50 stands for zero in the data rows.
Here are some points, one per row:
[54 59 62 43 39 62 53 58 41 51 52 62 69 63 57 40 40 40 49 48 45 45 44 51 61 76 70 44 36 33 43 44]
[37 33 35 51 57 55 40 38 62 62 54 53 75 59 48 64 60 49 44 45 57 61 75 71 57 46 49 40 27 27 26 44]
[66 65 38 20 30 43 51 56 35 36 52 70 65 58 24 31 60 76 71 73 64 31 51 37 44 40 48 42 49 73 61 37]
[42 40 33 61 68 53 47 43 57 50 43 48 40 31 71 65 66 56 49 48 54 53 20 23 62 45 58 64 65 48 34 67]
[47 53 57 49 58 52 61 57 55 61 73 59 25 27 33 48 34 48 38 39 16 27 50 69 40 45 48 54 66 75 73 62]
[60 55 73 60 49 52 63 59 50 45 43 47 51 34 38 44 28 41 44 44 46 48 55 55 65 62 70 52 51 49 56 44]
[47 50 72 65 58 54 55 53 56 44 37 41 55 67 54 50 46 41 43 42 45 31 28 28 50 63 67 59 47 48 55 70]
[58 62 69 57 53 60 37 39 35 48 45 59 40 53 47 44 34 49 36 38 30 57 41 44 56 56 71 63 45 48 43 42]
[52 45 71 44 46 57 47 54 54 56 64 40 20 40 44 45 27 46 50 48 20 39 67 71 30 42 47 31 49 67 65 49]
[57 62 34 24 28 47 40 44 35 39 55 63 56 44 35 32 52 65 73 74 62 49 34 37 33 36 27 32 49 63 68 45]
[67 62 42 30 28 27 38 44 32 20 44 70 73 75 47 31 42 67 74 72 65 50 60 74 47 44 39 13 34 49 60 43]
[50 59 61 59 47 38 12 12 36 52 57 59 62 65 77 49 31 35 36 46 40 40 68 76 57 60 72 63 50 42 41 28]
[50 45 47 56 52 45 56 59 45 53 45 31 55 39 54 32 43 48 40 37 31 38 32 46 61 68 66 52 52 45 47 54]
[50 52 49 58 60 42 44 51 60 58 43 48 39 38 50 57 56 40 46 48 45 43 34 45 62 52 55 65 53 54 38 52]
[82 69 37 25 25 27 64 68 37 31 44 66 62 56 31 36 69 85 79 77 73 44 31 22 29 34 39 36 50 68 74 48]
[66 62 66 55 56 60 61 61 57 36 37 24 44 43 36 39 36 50 56 57 70 57 41 46 59 66 67 57 32 37 38 28]
[63 62 61 51 47 51 41 45 42 40 35 49 62 58 62 47 26 48 43 40 45 43 56 64 65 68 58 56 38 46 46 36]
[33 25 27 56 47 49 36 39 66 78 82 49 47 53 77 69 71 49 49 49 72 80 56 44 34 33 27 45 45 57 63 63]
[50 33 47 62 64 67 66 66 44 54 46 40 34 26 37 59 53 43 48 51 52 50 37 41 49 59 53 58 58 52 49 55]
[40 33 34 54 56 56 56 58 68 70 39 50 34 27 47 79 80 53 40 43 71 61 27 25 53 34 35 59 74 42 41 55]
[54 46 58 61 61 40 34 38 44 49 44 33 50 48 51 77 57 48 42 45 33 39 31 28 52 45 59 71 66 45 49 67]
[30 39 53 67 64 85 73 78 60 66 72 25 22 36 37 57 49 47 34 38 28 41 54 72 38 36 28 45 79 74 70 74]
[69 69 38 23 25 27 44 43 30 39 43 77 74 50 42 39 62 78 82 84 74 47 47 48 34 36 42 38 24 61 52 48]
[62 57 55 55 48 42 62 60 46 38 41 33 52 59 35 43 32 53 47 48 54 46 44 50 59 63 66 56 49 41 41 42]
[47 41 43 55 59 34 52 44 51 55 54 61 47 80 72 70 51 42 49 49 43 58 56 66 63 54 44 49 33 38 38 37]
[59 61 51 54 46 46 68 61 40 43 26 36 46 55 36 29 31 44 52 57 54 70 50 38 64 62 59 55 31 42 49 44]
[28 30 24 55 56 36 56 52 64 68 58 58 51 57 69 75 80 48 46 42 59 86 78 85 52 35 35 28 34 43 37 45]
[61 64 68 56 45 34 47 50 33 43 37 34 39 47 42 32 41 47 60 64 52 59 61 53 59 69 60 54 56 39 39 54]
[57 57 44 62 57 63 44 44 57 43 32 38 64 58 60 62 52 40 45 41 49 75 35 26 69 65 68 65 44 29 28 42]
[51 57 64 55 66 49 45 43 59 46 27 42 40 47 32 53 38 39 39 40 48 49 41 28 60 61 68 58 60 38 53 53]
[57 64 66 52 46 52 33 28 39 39 43 38 33 45 37 36 39 39 45 41 40 53 50 64 60 66 59 67 46 38 51 42]
[30 41 61 61 60 58 63 60 53 73 78 46 25 30 48 61 63 43 38 35 24 13 47 54 38 19 37 62 72 75 70 70]
[48 45 54 63 58 49 26 29 42 48 48 50 54 58 61 43 55 43 46 47 57 56 72 71 62 60 44 43 32 45 32 49]
[37 43 51 61 63 83 78 78 70 57 34 39 41 34 33 52 55 39 41 44 40 33 32 37 45 54 56 63 63 56 51 61]
[49 52 62 48 51 41 25 22 39 40 62 43 54 63 66 62 58 41 40 40 47 56 62 60 66 55 52 45 46 32 36 40]
[50 51 57 50 60 58 68 69 56 49 46 43 50 53 30 42 33 37 47 45 57 49 24 55 62 55 53 60 53 49 52 63]
[56 56 64 55 56 47 43 38 53 46 33 33 44 36 55 54 49 40 51 44 58 48 49 41 59 64 72 59 49 44 30 54]
[68 65 38 31 32 41 56 54 43 36 52 74 64 53 29 36 69 80 74 85 67 39 47 27 24 45 35 28 56 62 66 49]
[46 50 70 51 50 31 22 26 54 44 53 58 53 67 74 48 42 39 39 41 37 48 59 65 68 59 50 56 41 42 29 24]
[46 46 48 34 48 51 53 52 42 44 61 56 48 52 44 32 53 58 56 54 47 61 45 65 39 38 44 58 68 63 68 47]
[29 45 70 59 58 65 65 64 67 71 75 33 30 11 26 58 67 57 47 44 27 41 58 50 33 33 31 60 72 78 72 73]
[29 30 14 52 54 48 52 53 63 62 51 54 66 49 64 65 47 48 53 50 68 84 89 65 56 45 38 35 30 23 35 45]
[52 66 34 36 39 62 51 49 43 42 56 59 51 55 39 41 58 71 66 59 63 26 46 47 34 39 38 38 58 62 69 36]
[34 50 56 44 41 42 61 58 55 61 97 53 32 50 76 36 36 51 52 50 32 39 76 62 14 35 24 25 46 68 83 65]
[73 65 37 27 25 29 52 49 30 34 62 78 66 70 48 31 56 69 70 70 61 47 58 59 41 46 44 36 43 58 40 22]
[54 56 38 52 62 58 53 58 59 42 25 34 52 53 71 50 31 39 46 47 65 68 59 41 67 76 67 55 27 31 38 57]
[42 36 31 54 55 73 62 70 81 65 43 38 41 46 45 58 58 46 48 52 66 64 47 35 56 44 53 63 50 35 57 70]
[33 28 42 49 62 64 51 52 63 70 59 54 52 58 81 62 61 47 52 51 65 89 86 83 58 39 31 27 33 30 29 39]
[39 22 16 63 71 48 38 38 78 72 53 65 68 27 50 87 99 43 42 34 39 47 14 16 42 34 26 79 91 47 39 58]
[37 38 46 58 61 85 87 87 69 68 75 38 31 32 43 46 49 41 39 42 31 44 47 40 27 21 44 52 72 76 68 86]
[52 57 67 50 40 36 44 51 35 40 45 58 67 62 76 55 33 43 40 39 40 50 64 55 66 67 63 52 52 49 39 36]
[57 58 68 45 46 37 29 29 29 55 40 51 70 74 54 41 38 41 42 36 45 42 39 53 59 71 60 51 44 53 51 44]
[51 48 61 62 52 42 25 20 61 51 38 36 45 51 61 50 53 40 40 44 35 25 31 32 56 49 62 66 72 58 57 50]
[41 38 53 59 57 82 89 83 61 59 60 41 32 46 32 43 26 36 39 38 36 23 54 33 49 50 51 61 57 65 74 82]
[58 51 77 53 57 65 49 42 46 34 22 41 51 41 59 56 48 44 49 49 61 54 50 52 63 61 57 64 53 30 35 47]
[17 16 20 58 52 28 49 51 64 66 71 69 56 53 78 79 77 51 39 45 61 84 73 72 39 25 21 34 40 37 46 42]
[58 71 51 33 30 46 47 45 29 27 43 72 60 68 35 34 48 74 75 68 66 48 63 56 24 40 51 24 41 55 57 38]
[69 62 35 18 18 27 39 31 28 35 52 80 71 71 39 43 48 83 77 79 69 51 51 47 30 53 43 32 46 63 51 40]
There is one direction along which these points spread out most. How far along it is each point below, from 0 to 99? 50 is the average, and the first point above lies past it. One standard deviation of the points above along it is 16.
[68 65 38 31 32 41 56 54 43 36 52 74 64 53 29 36 69 80 74 85 67 39 47 27 24 45 35 28 56 62 66 49] 72
[41 38 53 59 57 82 89 83 61 59 60 41 32 46 32 43 26 36 39 38 36 23 54 33 49 50 51 61 57 65 74 82] 25
[82 69 37 25 25 27 64 68 37 31 44 66 62 56 31 36 69 85 79 77 73 44 31 22 29 34 39 36 50 68 74 48] 75
[56 56 64 55 56 47 43 38 53 46 33 33 44 36 55 54 49 40 51 44 58 48 49 41 59 64 72 59 49 44 30 54] 47
[58 62 69 57 53 60 37 39 35 48 45 59 40 53 47 44 34 49 36 38 30 57 41 44 56 56 71 63 45 48 43 42] 49
[57 58 68 45 46 37 29 29 29 55 40 51 70 74 54 41 38 41 42 36 45 42 39 53 59 71 60 51 44 53 51 44] 60
[47 41 43 55 59 34 52 44 51 55 54 61 47 80 72 70 51 42 49 49 43 58 56 66 63 54 44 49 33 38 38 37] 53
[42 36 31 54 55 73 62 70 81 65 43 38 41 46 45 58 58 46 48 52 66 64 47 35 56 44 53 63 50 35 57 70] 34
[57 64 66 52 46 52 33 28 39 39 43 38 33 45 37 36 39 39 45 41 40 53 50 64 60 66 59 67 46 38 51 42] 52
